(in the rows, 128 means zero)
One turn or mirror swaps these rows in pairs. Which row does each one swap with?
The rows were stretched afterwards, more along some directions than others.
k746: [155 112 144 141 127 139 127 128 140 147 104 151 143 105 115 117 133 147]
k183: [144 122 151 138 140 148 148 139 138 147 102 149 140 114 116 136 138 152]
k532: [100 108 106 137 108 135 116 106 112  92 158 110 117 147 168 103 113  79]
k580: [151 114 149 141 138 137 141 137 138 151 107 151 140 105 112 124 128 154]
k229: [ 97 103 106 143 106 129 113 102 119  94 157 111 122 149 163  98 100  87]
k367: [118 137 115 112 130 111 129 146 109 129 107 139 119 125 106 142 117 135]
k264: [136 130 118 149 116 125 122 113 148 133 157 113 140 134 163 106 132 131]
k695: [154 121 150 135 144 142 142 137 135 147 103 141 136 110 116 127 135 150]
k900: [ 98 110 106 137 122 137 121 110 120  90 156 113 117 150 163 103 105  85]
k390: [150 118 154 128 132 136 135 136 141 151 103 150 137 111 115 124 136 147]
k938: [111 143 118 113 120 112 128 139 116 123 115 123 115 124 103 145 114 122]
k101: [133 117 128 154 121 127 126 115 142 137 159 111 134 131 162 102 130 118]
k298: [132 137 125 146 123 133 124 121 147 130 159 110 135 129 167 112 133 125]
k539: [143 114 149 135 135 140 142 130 139 150 107 150 143 110 116 132 144 147]
k414: [155 111 146 141 138 136 133 132 138 147 107 156 141 109 113 121 128 150]
k362: [ 97 106 108 129 121 126 129 111 107  95 152 110 123 153 167 115 103  84]
k372: [113 153 125 109 128 113 131 150 114 128 106 128 122 125 106 148 117 142]
k125: [131 122 124 148 118 134 122 113 146 129 158 115 133 138 174 102 138 117]
k944: [102 123 112 136 111 132 118 109 118  90 149 103 122 159 164 112 103  98]
k604: [121 116 123 143 113 132 128 118 152 125 159  98 136 137 174 107 126 114]
k61: [ 97 108 107 133 120 133 123 111 106  98 153 115 122 152 168 111 102  85]
k273: [105 112 105 130 113 131 115 105 115  87 151 109 116 156 159 104 101  81]
k397: [155 120 150 136 132 134 135 135 143 150 109 153 140 100 110 121 137 143]
k283: [114 140 120 114 128 114 130 150 110 131 107 135 126 128 105 145 122 136]
k858: [147 116 147 130 136 136 142 134 139 151 102 145 141 110 115 129 128 143]
k382: [129 117 120 134 121 131 120 118 143 126 159 109 130 136 174 111 136 112]
k885: [160 114 148 144 136 130 131 133 136 150 103 151 140 111 109 123 128 162]
k927: [ 93 105 111 129 113 128 118 107 118  96 156 108 115 150 170 100 103  81]
k779: [113 145 128 107 137 116 142 155 106 127 103 134 119 125 105 152 122 138]
k892: [132 126 123 131 122 125 128 117 143 124 153 105 130 138 168 115 136 113]
k490: [123 125 121 138 119 133 127 123 155 128 160 101 131 140 173 107 132 115]
k335: [113 144 127 110 129 111 133 145 106 123  96 126 119 129 104 148 112 145]
k963: [101 113  98 132 113 132 117 107 118  90 158 105 109 154 169 104 106  77]
k10: [133 117 118 139 123 126 130 110 144 122 161 110 124 135 171  99 135 102]
k723: [157 117 151 131 133 136 135 134 139 148 108 146 135 110 115 120 131 148]
k655: [115 144 121 126 134 114 131 147 100 128 109 135 120 125 103 137 113 142]
k665: [159 115 150 133 139 135 134 136 137 149 108 152 138 114 116 118 132 152]
k798: [114 146 121 109 130 110 131 148 104 127 107 133 119 129 109 139 111 140]
k225: [115 149 118 124 132 116 139 149 114 130 111 132 117 125 104 148 114 140]
k45: [123 143 118 111 130 107 127 144 109 126 107 137 118 125 103 137 121 128]
k676: [137 124 121 148 119 133 117 115 148 120 161 102 125 132 165 108 130 116]
k222: [ 88 110 104 119 121 138 132 114 107  91 145  98 114 153 165 122 112  78]
k282: [115 137 119 111 131 118 135 146 109 124 107 142 123 118 104 143 125 127]
k209: [133 124 113 158 118 127 123 109 150 125 160 109 136 139 167 104 121 129]
k954: [ 92 114 113 136 122 130 127 107 109  95 149 111 118 151 163 110 108  95]
k437: [114 142 121 108 134 109 137 147 100 128 107 138 118 129 105 142 117 138]

k892 swaps with k229
k222 swaps with k101
k61 swaps with k490

One turn or mirror swaps these rows in pairs. Which row does each one swap with?
The rows were stretched afterwards, more along some directions than others.
k234: [148 146  89 152  88 135 108 129 123 168 117 122  98 134 157 116 130 130
 118]
k38: [177 148  81 147 120 103 120 162 129 144 128 121 118 131 131 152 146 141
 106]
k915: [188 139  84 143 117 121  99 146 127 147 137  96 117 134 141 145 133 144
 107]
k259: [122 135 124 127 121 132 148 136 140 162 137 124 144 150 141 103 130 128
 143]
k497: [134 111 125 114  90 137 152 126 123 130 135 127 118 144 133 107 115 147
 131]
k418: [125 138 112 125 119 149 146 130 110 159 127 117 138 151 147  82 133 123
 150]
k60: [136 139 136 119 123 112 121 116 123  98 150 111 122 119 117 141 164 119
 134]
k51: [135 160 114 140 119 140 131 113 154 170 132 138 143 107 174 136 118 118
 115]
k721: [150 161  99 156 107 135 139 155 158 174 127 139 144 111 131 136 122 122
 125]
k9: [133 141 114 146 127 143 142 143 131 160 128 114 124 158 153 124 152 127
 151]
k855: [165 151 107 138 105 160 110 117 147 173 143 128 133 113 154 124  92 129
 111]
k31: [152 155 100 157 112 146 141 128 134 151 117 122 137 149 159 127 147 134
 154]
k697: [141 141 140 127 138 131 126 116 131 100 159 109 130 111 123 134 156 117
 143]
k861: [176 126 128 104 119 134 137 129 130  90 134 125 146 125 134 159 151 116
 135]
k983: [123 143 113 141 143  98  99 127  98 130 126  96 115 162 139 131 165 125
 133]
k141: [111 152 119 132  97 140 147 114 130 167 139 142 128  94 164 115 128 110
 107]
k591: [182 131 133  98 125 137 130 132 139  96 140 125 153 112 128 155 140 114
 129]
k314: [140 126 130 131 147 139 112 105 137 100 135 117 141  89 129 111 125 120
 135]
k756: [113 123 138 132 136 134 127 112 133  99 155 116 114 110 127 125 137 129
 137]
k644: [148 145 103 135 157 108  79 135 106 133 118  98 122 157 119 125 145 125
 131]
k694: [143 142 143 128 135 137 128 110 130 124 159 111 129  89 121 144 153 118
 127]
k592: [174 122 133  93 117 141 141 124 123  93 144 119 140 122 130 147 138 124
 128]
k171: [115 138 123 139 166 125  87 126 120 127 129 112 130 153 136 128 132 104
 135]
k491: [188 130  85 155 119 121 102 151 141 139 129 116 124 126 127 154 125 143
 105]
k207: [146 124 108 146  97 145 109 126 147 155 124 143 137 116 144 125  91 121
 105]
k998: [133 154 110 132 100 126 152 156 117 147 109 133 132 152 137 130 154 128
 148]
k71: [139 154 102 132 122 148 130 127 135 174 104 157 141  97 161 134 112 125
 118]
k271: [191 119  87 161 129 123 103 141 146 131 128 108 111 121 131 151 137 148
 121]
k322: [131 157 110 149  94 159 127 110 130 165 128 145 134  93 171 136 138 120
 112]
k16: [181 120 131 112 127 140 132 118 133  90 136 116 136 121 136 157 157 110
 142]
k7: [151 134 141 127 124 142 128 103 127 112 162 108 126  97 123 125 153 110
 126]
k802: [155 140 115 142 167 109 109 140 117 131 107  88 121 167 120 125 140 120
 135]
k340: [133 146 123 133 101 145 160 145 125 158 128 110 123 148 132 122 142 131
 146]
k647: [181 138 127  88 123 152 135 123 115 103 150 118 155 116 138 135 143 111
 133]
k841: [124 157 125 123 114 143 134 133 135 187 129 125 126 109 153 132 109 115
 103]
k974: [132 146 128 141 114 164 140 114 158 155 144 142 134  79 167 138 127 109
 119]
k544: [146 127 129 138 126 130 119  98 134 101 151 102 119 113 123 126 153 127
 133]
k823: [140 145 113 151  93 152 125 118 148 175 128 133 123  91 158 129 117 130
 110]
k431: [145 149 117 136 169 115 103 140 107 150 119  99 126 158 116 133 153 119
 137]
k648: [130 139 127 129 106 130 148 138 128 158 121 116 127 164 141 117 145 125
 147]
k202: [129 151 123 114 105 143 121 130 136 179 148 129 141  97 157 122 107 124
 108]
k197: [144 143 111 136 158 108 105 137 103 147 122  97 111 162 120 116 151 122
 125]
k461: [138 140 123 133  95 140 152 134 136 158 151 125 148 139 144 134 151 125
 156]
k513: [182 129 131 110 125 141 133 121 129  90 144 107 145 120 134 156 144 116
 130]
k986: [143 156 115 135 102 113 156 148 134 145 117 134 119 176 134 139 141 125
 138]
k853: [192 125  82 153 119 124  97 146 143 136 130 114 123 116 134 152 126 155
 109]
k383: [155 134 134 135 125 139 124 101 129 116 153  95 114  88 134 135 138 130
 117]
k808: [187 131  87 148 138 118 107 146 135 132 121 104 117 124 131 149 122 152
 105]
k940: [124 167 130  87 111 140 149 131  91 169 138 117 130 147 157 130 147 120
 130]
k345: [140 157 108 140 169 108  88 138 110 142 120 105 120 153 133 134 145 117
 126]
k374: [130 130 133 111  95 123 155 133 138 130 134 123 121 155 133 104 138 111
 150]
k958: [177 135 121 105 117 130 149 133 130  89 125 121 137 124 131 148 148 117
 132]
k722: [144 141 108 143 156 110  90 118 112 132 113  98 117 162 130 127 151 118
 126]
k979: [189 140  82 152 114 113 100 157 128 140 129 108 114 136 132 165 151 154
 111]

k591 swaps with k979
k207 swaps with k497
k418 swaps with k141
k974 swaps with k9
k51 swaps with k31

